In the rows, 128 means zero.
A: rows in several groups, each row roughly a mix of its group's directions (some rows in no group)
A (122 x 13)
[[ 79  89 119 156 107 146 170 128 114 137  93 171 127]
 [155 104 146 121 192 120 159 111 103 103 160 108 157]
 [111 145 101  77  62 127 118 166 147 112 112 122 133]
 [130 126 211  96 170 145 144 135 127 114 124 120 139]
 [143 120  95 175 130  74 104 132 118 104 164 120  88]
 [133 123 142 103 168 139 153 154 102 115 163  67  98]
 [135 146  69 163 106 165 147 107 144 130 105 125 174]
 [106  80 139 138 143  75 127 157  82  93 140 112 124]
 [138 149 205 120 154 169 125 137 134  97 111 130 145]
 [107 106  93 176 136 105 116  87 100 135  88 113 162]
 [115 150 102 150  73 166  99 152 158 142 159 102 145]
 [166 113 164 127 142  86 109 185 143 161 121 143 107]
 [155 147 125 168 167 112  99 130 140 125 153  67 157]
 [110 112  89 116 119 183 151  65 121 144 117 148 123]
 [104 150 152 118 101 185 146 154 111 145  76 102 129]
 [107 149  94 162  56 124 108 144 150 142 120 151 111]
 [128  91 123 147 200 112 137  90 131 150 144 154 149]
 [136 159 174 189 134 147 105 119 148 136 143  82 134]
 [144 117 138  92 155 160 183 113 113 140  69 129 130]
 [ 82  65 141 116 140 131 152 104 140 136 130 179 134]
 [154 118 152 120 177 103  86 131  96  94 149 121  86]
 [149 118 172 129  62 146 160 143 119 117 104 165 128]
 [125 138 105 111 127 187 148 100 123 150 105 147 188]
 [147 131 186 133 155 163 145 154 149 121 142  72 116]
 [100  85  87 151 118  80 151 121 132 116 122 179 135]
 [137 128 140 176 176 123 105 145 150 132 159  69 129]
 [176 149 130 156 200 124 124 128 131 143 150  94 129]
 [121  89 144 127 100 141 101 200 113 158 138 104 113]
 [142 109 138 130 177 150 175  96  98 150  81 141 119]
 [127 143 132 114 104 115 106 150 142 127 190 183  91]
 [136 169 125  91  50 135 121 152 122 103 120 130 121]
 [ 99 119 115 176 105  65 143 110 124 139 130 154  92]
 [139 150 151 138 112 123 111 141 125 128 189 177  78]
 [150 152  90 150 102 182 140 117 137 103 110 134 180]
 [168 155 134 113 113 101 113 136  90 138 167 120  67]
 [ 99 101 139  71  98  95 163 132 141 112 162 143 103]
 [143 154 115 122 186 156 121  98 127 107 118  67 118]
 [130 164  86 103 124 163 140  57 143 122 121 128 140]
 [148 108 156  89 154 177 151 160 125 109 130 113 175]
 [108 110  74 156 109 128 108 102 135 105 191 123 143]
 [124 109 109 129 210  94 129 100 105 119 141 127 147]
 [131 141  67 117  79 139 115 122 178 152 138 147 145]
 [148 163 146  89 102 160  92 167 146 138 148  87 141]
 [127 126 141 101 161 177 157 101 115 147 124 143 191]
 [154 129 115 170 176 103 132 117 139  93 114  74 108]
 [147 166  89 141 183 120 110 101 147 132 134  80 110]
 [153  84  99 136 159  93 122  87 135 140 157 171 108]
 [ 95 144 134 157 102 140 144 109 119 110 109  80  66]
 [138 104 180 114 183 114 172 125 120 114 154 108 151]
 [ 95 158 143 140 110 164 125 139  98  96 130  62 143]
 [103 118  61 155 107 105 155 110 144 175 122 117 136]
 [163 145 147  84 119 159 125 175 114 132 165  91 103]
 [130 112 132 120 136  71 127 139  78 141 177 147  91]
 [110 137 163 119 100 203 119 165 122 145 135 102 131]
 [ 87 120 135 120  88 192 156 146 127 147  97 150 138]
 [139 123 118 156 103  78 120 105 131 144 117 201 141]
 [101 142 138 139  58 122  94 159 136 106 163 132 101]
 [169 163 105 122 185 116 108 101 116 127 145  90 100]
 [121 101 176 106 175  81 145 136 127 132 138  97  95]
 [157 133 157  98 175 175 140 115 121  96 102 107 161]
 [140 109 157  67 154 152 165 133 166 122 129 115 163]
 [131 105  70 139 127  69 117 125 120 136 145 107  82]
 [195 177 137 108 169 134 131 146 137 132 156 111 121]
 [124 149 119 165 109 108  80 151 144 112 153  68 148]
 [164 147 111 140 190 141 133  87 148 111  97 106 155]
 [123 135 144 105 166  90 163 100  91  86  86 124 131]
 [152 125 160  83 161 164 178 135 130 143 118 155  96]
 [134 122 176  99 105 100 103 170 127  98 140 128  77]
 [131 119 150  97 120  91 108 160 138 110 112  95  62]
 [143 147  87 132 134 121  97 140 190 165 135 143 168]
 [156 134 154 117  95 151 172 182 138 127 147  93  98]
 [ 63 116 125 160 104 118 155 141 136 130 134  90  83]
 [128 144  54 150  80 143  94 121 125 137 121 152 124]
 [125 102  58 142 120  72 109 110 121 115 146 107 125]
 [174 172 147 113  95 161 118 121 112 117 121  99  79]
 [156 141 136 127 175 153 160 141 110 159 109 143  67]
 [162 100  78 106 122 142  92 105 142 175 153 126 104]
 [163 172 113 100 137 121 145  90 168 145  89 162 132]
 [141 139  69 152 121 111 136  81 168 149 116 165 126]
 [129 124  94 130 152 114 135 110 101 158 123 201  91]
 [145 157 144 130  44 149 117 142 139 137 114 140  98]
 [106 147  88 165  64 123 102 135 139 151 133 163 116]
 [ 96 100 110 138 200  89 132 100 103 120 139 128 139]
 [117 127  75 133 114  79  89 107 130 126 155 163 163]
 [140 109 150 127 177 155 176 106 106 152 100 157  97]
 [118 112  83 108  58  95 122 153 130 140 140 135  97]
 [155 132 113  99 165 150 171 120 114 144  63 109 137]
 [136 165 172 131 114 190 103 137 134 101 108 157 151]
 [127 126 110 129  73 100  88 154 111 123 165 164  92]
 [159 124 141 119  96  83 136 163 105 150 172 164 101]
 [131 159 195 108 129 149 129 179 117 126 103  97 131]
 [133 114 110 156 168 126 152  86  85 155  88 159 115]
 [129 148 169  99 150 177 155 110  97 136  79 114 116]
 [116  81 109 162 150  70 120 123  97 100 158 120 118]
 [145 141  95 106  55 165 122 149 132 101 114 143 144]
 [153 122 122 138 146 100  73 131  92  96 166 143  86]
 [159 172 116 151 140 118 127  87 121 118 117  88  72]
 [132 121  92 137  54 127 157 146 132 120 159 149 160]
 [109 155 157 161  64 147 139 156 157 126 133 159 150]
 [102 134 156 178  71 128 104 130 104 114 147 137  87]
 [113 142 167 124 143 141 128 141  76  97 116  63 126]
 [154 132  58 172 120 125 146 115 141 101 118  91 141]
 [110 119 167 153 137 151 123 176 158 128 150  80  89]
 [177 170 136 106 151  94  91 126 147 109 159  93 131]
 [124 141 101 153 107  99  88  90 146 148 105 185 146]
 [121 138 128 135  66 154 140 176 183 149 127 120 131]
 [110 147 114 135  68 150 124 180 152 159  94 118 137]
 [103 142  82 107 103 154 163  77 138 120  97 153 149]
 [143 174 174 127 134 198 127 126 137 155 116 109 120]
 [114 120 113 146 144  64 109  91  89 136 142 165 105]
 [102 132 116 129 117 115 126 140  80 100 101  54 126]
 [104  85  93 153 134 167 141  71 107 135 149 145 115]
 [147 114 107 113 189 110 110 116 134 136 134 161 189]
 [137 111 127  54 149 130 152 127 166 128 145 156 164]
 [130 154 122 147  68 113 134 156 151 152 147 111  72]
 [137 113 141 149 171 147 183 104 136  93  90 103 151]
 [164 130 113  95 189 140 169 111 118 153  95 146 130]
 [161  95 109 110 170 131 121  68 121 150 152 149 100]
 [ 93 111 160 129 119 157 168 139 101  98 122  78  93]
 [142 126 125 113 149 155 175 110  93 148  65 145 104]
 [133 153 190 136 130 184 134 159 132 161 103 124 116]
 [140 140 142 117 154 191 150 105 123 123 113 136 191]]
the four rows of each list that fit no group, in list order (the others fit one group, some only roughly)
- q106: [115 117  62 147 113 128 133  86 123 123 159 147 175]
- q149: [118 188 168 112 123 178 149 123 145 109 105 132 158]
- q286: [130 154 106 168 167 136  95  86 141 105 104  82 136]
- q204: [100 134  67 157 101 107 116 106 133  90 162 109 149]
- q465: [145 106 147  98 190 113 141 119 120 109 110  72 109]
- q690: [156 113  91 131 176  79 146  95 127  93 126 132 158]
- q966: [118 118 106 183 157 120 115 130 130 137  92  65 151]
- q47: [132 160 156 152  70 123  92 143 129  96 166  97 132]
- q195: [108 109  91 183 169  93  96 117 126 152 149 146 116]
- q497: [ 75  95 152  99 151 153 120 149  85 112 149  94 127]
- q135: [113 151 159  92  99 132  95 132 119 143 165 188 148]
 -> q106; q286; q690; q135
- q838: [137  73 148 110 160 114 148 131  95 155  91 160  95]
- q125: [135 150  75 162 108 142 115 119 133 130 121  79 181]
- q980: [122  99 168 167 117 133 123 188 134 156 143 165 108]
- q2: [108 156 212 153 123 145 122 150 153 122 120 144 127]
- q621: [ 73 134 119 154  82 172 129 146 127 106 152 107 159]
- q625: [ 81 140 126 175  82 134 113 104 159 145 129 160 156]
- q63: [111 146 129 150 101 132 122 170 110 133 116 117  48]
- q171: [ 86 142 147 127  71 135 150 147 166 172 105 144 135]
- q392: [117 123 111 185 131 125 111  82 148 117 131  69 149]
- q880: [129 117 123  73  80 110  93 160 112 125 136 146  85]
- q827: [158 130  57 158 136 112 129 114 136  96 114  86 114]
- q483: [195 146 124 130 154 128 126 115 163 133 100 156 174]
- q957: [144  93  54 135 149 135 123  90 127 140 150 120  99]
- q126: [145 131  65 132  73 107  94 139 121 113 135 135  92]
 -> q125; q625; q392; q957
- q702: [ 99 113  62 159 111  76 132 116 117 109 110 108 132]
- q739: [115 140 113 161  69 174 122 147 115 123  93 136 167]
- q976: [110 110 156 139 102 119 182 160 106 118 148  96  79]
- q712: [142 154 186 114  98 120 110 194 127 126 107 135 134]
- q51: [156 111 101  91 162  82 110 103  98 113 137 139  85]
- q570: [124 141  87 139  89 150 166 127 168 132  82  98 153]
- q523: [ 67 138 117 114  98 171  73 122 128 130 121 106 115]
- q617: [165 116 176 107 161 119  89 163 109 138 149  93 107]
- q454: [127 132 142  88  50 141 124 171 139 113 121 143 120]
- q262: [151 116 125 126 191 104 124 116 126 105 107  71  96]
- q290: [109 114 165 111  92 140 126 165 168 101 143  75 144]
- q606: [142 125  75 128  94 160 150 151 146 116  83  94 156]
 -> q739; q712; q51; q606
- q760: [106  87 132 149 184 111 110 124 159 136 152 103 172]
- q65: [ 79 115 145 134 123 183 152 127 137 100  94  83 131]
- q353: [124 134 118 171 176 111 172  96 119 132 114 113 180]
- q337: [115 110  72 138 139 118 167 120 122 130 118  67 162]
- q938: [150 118 184 123 141 108 108 195 143 149 144 148 126]
- q841: [138 140  76 127  78 163 153 128 153 122  90 112 159]
- q295: [141 136 116 124  59  86 116 155 114 131 153 114  86]
- q291: [121  82 163 178 155 103 119 155 111 120 173 139 118]
- q101: [145 124 123 104 175 136  89 112 128 134 126 164 194]
- q45: [115 146 118 136 150 181 140 125 171 121  98  68 141]
- q751: [127 121 122 126 108  91 122 126 129 145 171 176 193]
- q828: [ 96 140 160 149  66 101 118 165 151 138 142 147 101]
- q565: [106 118 118 158 188  98 134  71 110 110 104 128 128]
 -> q353; q337; q295; q751
- q283: [106 140 185 100 129 181 102 156 135 153 121 123  97]
- q686: [153 118 136 103 202 138 130 100  91 101 127 119 155]
- q463: [131 110  77 181 121 103 104 119 117 150 126  84  98]
- q92: [132 129  81 134 113  80  94 146 175 144 133 127  85]
- q597: [117 118 138  97 164 189 120 123 131 103 104 105 178]
- q30: [161 163  99 143 179 106 124  96 129 118 135  83  98]
- q983: [148 121  54 120 136 159 132  93 106 135 124 134 170]
- q299: [ 92 125 141  90  76 161  77 146 101 134 138 140 121]
- q379: [140 118  88 135 153 165 135  70 141 143 126 165 167]
- q687: [128 150 139 137 155 191 135  99 122 137 111 150 186]
- q568: [ 90  97 121 169 131  58 118 131 130 132 161 133 107]
- q721: [117  98 139 112 139 130 155 104 115 143 135 211 106]
- q269: [101 151 172 136 106 177 140 128 148 153 107 165 167]
- q221: [137 124 165 115 118 175 139  96  90  84  82 126 129]
 -> q283; q92; q379; q568
- q802: [105  92 135 106  78 136 112 119 150 154 141 189 109]
- q627: [120  99 183 158 140 113  97 181 128 147 152 104 116]
- q877: [137  96 152 158 192 105 151 135 129 166  96 109 125]
- q414: [109 126  82 150 112 105 109 114 111  87 165  76 141]
- q620: [149 128  56 104 110 161 135 115 135 121  83 104 134]
- q851: [121 137 154 169 116 142 112 154 135 113 124  47 130]
- q857: [119 120 172 160 142 150 120 143 147 119 120  52 143]
- q227: [126 126 110  74 105 147 160 123 134 122  71 111 170]
- q574: [ 98  87 109 134 139  72 132 126 100  78 156 133 143]
- q183: [143 101 131 131 116  85 101 150 134 112 162 135  58]
- q342: [102 144 187 140  88 114 120 160 145 143 147 173 113]
 -> q802; q627; q877; q183
- q728: [150 133  91 162 178 114 168  91 116 107 104 101 124]
- q508: [142 135 105 147 100  60 128 146 132 162 164 154 102]
- q906: [146 148 165 114 140 154 128 144 131 107 155  59 165]
- q304: [137 120 101 154 194 128 135 130 128 154  88  79 134]
- q942: [118 137 128 133  72 128  70 151 111 116 172 126  97]
- q184: [186 170 125 157 176 124 120 124 114 133 133  84 133]
- q436: [133 100 123 106 188 136 152 126 159 134 108  87 173]
- q277: [131  94 190 148 146 131 115 183 109 153 128 130 101]
- q566: [145 130 206 133 122 106 136 171 108 121 162 119 115]
- q172: [126 144 165 148  89 166 146 141  95 119  90 101  85]
- q223: [ 91 131 132 121 109 191 166 100 134 121 121 173 150]
 -> q728; q906; q942; q566
- q280: [128 133  85 144 150 155 167  94 145 147  93  99 171]
- q998: [156 100  51 115 139 103 125 107  98 121 154 116 125]
- q631: [139 138 110 124  79 135  72 147 107 121 157 178 113]
- q715: [123  99 125  89 176 113 170 110 132 152 101  80 130]
- q594: [142 108 177 111 126 171 130 161 142 163 136 179 114]
- q768: [138  86 102 103 168  92 104 139  89 109 168 108 124]
- q908: [159 169 131 103  84 110 104 135 188 109 129 130 149]
- q590: [118 131  61 150 130  89  83 121 135 135 124 106 165]
- q775: [150 148 141 107  95 159 153 155  84 128  70 150 129]
- q85: [190 165 115 151 120 131 133 118 184 137 104 137 152]
- q479: [152 157 111 160 151 133 112 106 145 109 101  63  98]
- q529: [154 126 120 134 163 137 168  91  94 144  65 124 139]
 -> q768; q908; q775; q479
- q517: [113 112 152  89 111 178 143 157 111 168  82 131 119]
- q588: [131 133 119 127 117 174 181 116 145 131 109 125 196]
- q499: [117 121 138 107  75 143  90 156 143 151 133 182 159]
- q154: [125 130 183 114 113 165 107 192 117 137 143  99 128]
- q233: [115 104 123 157 142  91 129  94 131 127  99 190 169]
- q95: [122 131 109 119  62 150 137 178 144 124 142  94  95]
- q762: [131 125  98 141 109  80 119 165 102 133 166 105  76]
- q769: [122 145 179 129 173 159 151 120 154 131  82  98 148]
- q888: [131 103  90 127 173  81 145 113  93  90 131  98 112]
- q839: [131 134  91 116 132 161 132  59 155 132 154 164 147]
- q102: [155  97  56 117 156 115 143 101 104 130 145 108 147]
- q442: [104  94 181 176 159 121 117 152 112 150 107 103 110]
 -> q95; q762; q888; q442
- q705: [ 65  89 147 105  95 139 145 166 115 132 130 161 120]
- q93: [148 127 109 179 145  89 126 125 153 109 114  69 156]
- q254: [109 110 150 159 144 109 155 130  76 141  86  79 132]
- q820: [129 146 129 192  91 142 111 168 163 167 131 128 126]
- q234: [155 115 128 156 193 107 174 112 144 119 109 131 163]
- q164: [141 108 146 162 157 103 203 130 120 106 124 104 111]
- q86: [105 119 127 170 124  65 131 144 144 149 138 106  76]
- q336: [120 153 164 160 160 165 169  85 120 128  94 149 119]
- q706: [ 87 135 124 121  66 159  76 125 137 140 105 152 134]
- q285: [186 153 142  92 160 143 167 143 129 150 103 120 157]
- q136: [147 120 146 177 192 131 132 119 122 138 120  76 145]
 -> q705; q93; q254; q285
- q462: [ 84 141  86 147 116 131 103 125 175 109 171 101 149]
- q458: [122  89 127 128 182 145 172 108 118 159  91 157 110]
- q308: [156 167  86 140 142 119 113  77 129 140 108  78 111]
- q589: [127 134  93  99  96  89 119 103 115 122 145 195 145]
- q438: [114 108  96 134  73 102 170 146 125 144 113 134  77]
- q777: [139 119  72 166 142 136 172  99 139 130 132 107 175]
- q730: [106 128 134 118  82 169 146 168 162 149 113 176 144]
- q960: [ 98 119 139 198 118 117  99 128 113 136 162 146  85]
- q683: [126 127 165  99 102 193 122 173 136 165 124 136 125]
- q387: [124 114 133 155 187 153 158  81 117 155 103 124 159]
- q113: [115 100 112  85 149 144 135 110 128  87  75  84 129]
 -> q462; q438; q387; q113
- q959: [133 100 156 158 199 129 134 109 150 133 152 105 162]
- q305: [155 111 153  81 130 105 132 158 125  82 124  84  94]
- q735: [140 138 156 106 168 149 135 120 149 111  69  75 120]
- q217: [160 156 133 116 131 111  96 125 147 119 200 168 138]
- q788: [139 130 105  71  70 168 109 148 120 119 115 154 133]
- q632: [117 166 129 146  95 146 125 164 162 165 117 136 186]
- q194: [139 102 145 163 109 111  77 181 153 130 165 113 124]
- q844: [ 94  96  89 135 196 134 112 107 100 139 111 116 143]
- q447: [126  99 108  70 114 106 105 128  88 154 160 163 113]
- q947: [150 135 201 112 156 180 132 132 129 137 151 144 116]
- q985: [ 97 148 138 148  87 180 130 152 130 121 147  70 125]
- q268: [ 74 100 127 170  85 104 164 149 155 141 125 138 119]
 -> q632; q194; q844; q985
- q717: [137 138  94  63  99 119 138 119 121 132 110 187 137]
- q733: [115 135 154 171 152  92 129 130 161 120 108  77  84]
- q261: [108  82 141 114 144 145 165  96 128 127  78 112 173]
- q892: [146 169 203 135 149 114 131 155 149 100 142 134 140]
- q364: [146 140  96 122 201 119 130  77 139 120 105 139 147]
- q605: [123 162 127 175 179 139 110 101 150 127 115  76 121]
- q385: [183 145 127 104 169 145 174 112  98 145  99 145 118]
- q787: [113 112  88 140 140 176 155 101 146 121  76 141 163]
- q891: [100 140 166 153 109 157  91 180 141 129 174 137 126]
- q551: [186 154 131 132 120 163 160 142 179 120 108 105 149]
 -> q364; q605; q787; q891
- q155: [145 118 104 122 107  96 106  57 111 125 121 161  94]
- q70: [163 133 155 161 161 113 120 137 124  57 152 109 116]
- q461: [195 180 118 146 127 136 127 106 151 130 106 101 100]
- q723: [132 130 166 110  94 162 127 188 118 134  99  94 100]
- q563: [146 149 145  77  93 118 119 127 152 104 183 164 137]
- q255: [122 104  96  79 109 121 109 165 161 161 121 152 168]
- q991: [124 148 149 171 187 133 140 101 160 136  96  91 135]
- q661: [149 150 164 118  62 133 125 184 129 117 124 131 102]
- q521: [ 68 121 106 153  70 156 146 154 130 120 118 134 152]
- q201: [113  87 133 109 139  90 145 177 109 147 181 150 136]
- q437: [133 129 104 122 124  44 138 142 148  93 114 146 152]
 -> q155; q723; q255; q661
